Each path below is one point turned by a fixed rotation once a step. After each direction that follows a path, write how fast that rotation turns it, in deg/step (0 if it stays still).
Each turn is a multiple of 5 degrees from 10 to 175, or 0.
Each row of a path follows its step; steps can be skipped.
path 1
step 1: [-11.5 0.0 -19.0 13.7 22.9 -13.4 0.0 -14.3 -5.3 4.2 -30.3 -1.6 -1.0 -6.4 -13.7 0.9 14.6 18.3 -2.7 1.7 0.5 -11.1 11.3 27.5 1.9 20.8 0.1 -5.6 -16.5 10.0 7.3 -30.4 7.1 15.4 -10.0 39.4 20.2 14.4 9.8 -17.2 21.6]
step 2: [-9.0 0.2 15.7 1.3 -2.7 8.3 25.7 16.9 14.7 -15.7 22.0 3.1 6.4 4.4 -8.4 -16.8 4.3 7.4 -17.0 -21.9 14.8 -7.3 2.0 -20.2 3.7 17.0 -4.7 1.9 3.8 -25.6 4.4 -19.6 -15.6 -36.9 -20.2 26.7 3.0 14.4 -32.1 15.9 -1.2]
step 3: [27.2 -20.5 -18.8 -22.1 -8.6 14.1 6.8 2.6 -17.8 5.7 0.0 32.2 -23.5 13.3 11.5 -3.9 -9.6 0.9 13.2 29.1 3.2 15.0 4.1 6.6 4.0 -15.3 21.8 2.7 -5.4 -17.4 -2.6 16.7 -10.7 -30.4 -3.8 -9.0 -10.9 -8.1 -5.8 5.5 -29.9]
step 5: [-12.5 -0.2 4.0 27.7 -11.1 -2.5 -11.6 -19.7 6.7 -6.5 -4.6 -9.4 11.6 -50.5 -5.0 -2.7 22.5 -3.8 -11.4 0.5 -5.3 -25.3 -12.9 -5.4 -9.3 -0.3 -26.4 19.3 7.5 -31.2 -0.8 -13.9 -26.9 10.9 0.2 19.7 -0.6 9.7 -3.5 2.3 1.5]
step 6: [-0.4 -4.4 -0.3 -19.1 -8.4 -26.8 18.5 6.8 -27.7 -6.5 -11.3 8.7 -12.0 2.0 26.3 -5.1 -3.9 -6.3 12.7 -28.7 -9.2 -15.0 25.0 -8.9 -19.9 8.7 10.2 13.0 -1.4 -17.8 -25.0 3.7 10.0 -21.1 18.0 15.0 -5.1 16.8 -28.5 -11.1 -10.4]
step 7: [19.3 8.0 -8.1 8.2 13.5 -12.9 13.5 -0.1 -29.3 -4.8 24.7 3.4 -7.1 36.0 -11.0 28.2 -2.5 -15.2 -19.5 8.3 21.1 4.4 -7.5 -4.5 -18.5 -5.4 -13.6 -5.7 -0.6 26.7 3.5 4.3 5.9 -15.1 6.1 -21.7 -3.1 -21.7 -11.8 25.0 -16.3]
step 9: [-12.6 3.7 14.8 -10.7 -21.8 -23.3 3.0 -22.7 -8.3 4.6 -7.2 -8.0 18.8 -2.7 24.0 -27.9 5.9 6.2 -4.8 -1.1 -28.9 -7.8 -25.3 -34.6 -10.8 16.1 14.0 -10.8 -5.4 -2.2 -1.5 -18.8 7.9 10.8 -9.7 2.0 4.9 17.4 2.8 -32.0 13.0]
step 10: [-0.2 -8.1 18.6 -15.8 -12.3 8.2 11.2 -7.8 -40.6 9.0 20.8 -12.6 1.4 24.3 -19.7 -20.8 -4.1 -20.5 2.3 -8.4 35.5 8.8 9.8 -0.6 -10.3 -8.3 -5.1 31.9 3.7 -16.2 -5.6 -9.8 7.5 16.9 12.3 5.4 2.5 -10.4 -19.9 4.2 16.7]
step 11: [21.4 1.3 3.7 -7.9 10.5 8.9 -10.6 20.2 -9.5 -10.9 16.2 -4.1 -7.4 1.5 -17.6 34.1 27.0 5.6 24.5 -21.2 -0.4 13.3 3.8 22.1 20.8 -3.4 22.2 -12.0 -3.3 -3.0 -23.4 -14.4 12.7 -7.6 9.0 -27.7 -4.2 -2.3 19.3 19.0 -13.2]
step 12: [-18.1 17.3 -0.6 7.1 -17.9 -9.7 -16.3 11.2 19.6 8.9 9.5 -18.8 26.8 -15.0 21.4 1.0 8.3 -13.3 -1.1 8.3 -18.7 11.9 -2.0 7.2 -2.4 -11.8 11.4 -25.5 -1.7 18.2 34.9 -6.6 -17.2 -7.9 -16.7 -31.6 10.5 -8.5 -3.1 -15.8 -14.2]
Directions:
[-0.8 -4.9 -8.7 -3.4 -3.0 2.5 -8.0 -6.6 2.8 1.7 -6.3 -1.5 -3.0 1.7 2.8 -3.7 10.7 8.1 5.7 1.3 8.7 -4.1 6.2 -1.5 3.0 -6.4 1.3 -1.2 2.9 3.5 -13.9 1.2 1.1 -6.1 4.6 -1.8 3.1 6.1 2.2 -1.9 -2.0] : 140
[7.8 -1.2 -7.4 5.2 6.5 -2.4 5.3 1.4 -0.4 3.1 -3.1 -8.0 6.8 -6.7 2.5 9.6 4.4 1.6 4.1 -2.1 1.2 8.5 1.9 -3.0 5.8 -0.6 -6.0 -3.0 -7.0 3.4 -2.4 -0.1 -11.5 6.7 -7.4 -2.9 2.2 3.5 1.2 -1.7 5.3] : 100
[-5.7 5.5 0.7 1.1 1.3 1.3 9.0 3.3 -2.6 -4.4 -7.6 3.7 0.3 5.3 -7.4 1.4 7.4 1.9 0.5 -8.3 4.6 11.3 6.3 -1.3 -8.3 0.8 4.2 5.7 -3.3 -4.1 3.8 -0.8 -1.6 -5.9 4.0 -5.6 -2.2 9.3 0.1 7.4 -2.7] : 85
[0.6 -0.2 2.3 1.9 -2.5 -8.4 -2.6 7.0 0.7 -4.1 -0.3 5.8 -8.5 -3.1 5.3 2.2 -7.2 -0.5 -0.6 1.7 15.4 5.3 0.1 -2.1 6.4 3.1 7.9 -1.6 -0.6 4.3 -4.1 -6.0 -4.4 2.7 0.5 -7.7 -2.2 -8.5 2.1 5.2 -6.8] : 90
[-7.6 -6.4 -0.9 1.5 -6.9 4.2 -6.3 -0.3 7.6 -4.5 -2.2 -4.3 8.1 -0.1 -3.6 4.7 2.3 -1.5 -5.3 -3.3 -3.0 -3.3 -1.5 0.4 1.7 12.7 5.9 -1.7 -7.6 -2.8 -5.3 1.8 -6.0 -3.1 -3.0 -2.6 -10.4 -1.8 -8.3 -4.8 -4.4] : 110
[9.7 8.3 -2.4 -9.7 -3.4 0.5 0.5 -1.4 -2.9 -5.3 -7.0 6.9 -1.3 2.9 1.7 6.2 -0.1 6.6 6.0 -1.7 -5.3 -1.8 1.0 9.1 3.3 10.0 2.6 1.0 8.0 -5.9 0.2 0.7 -7.5 5.1 5.1 1.4 -2.3 -1.8 4.5 -6.6 1.3] : 140
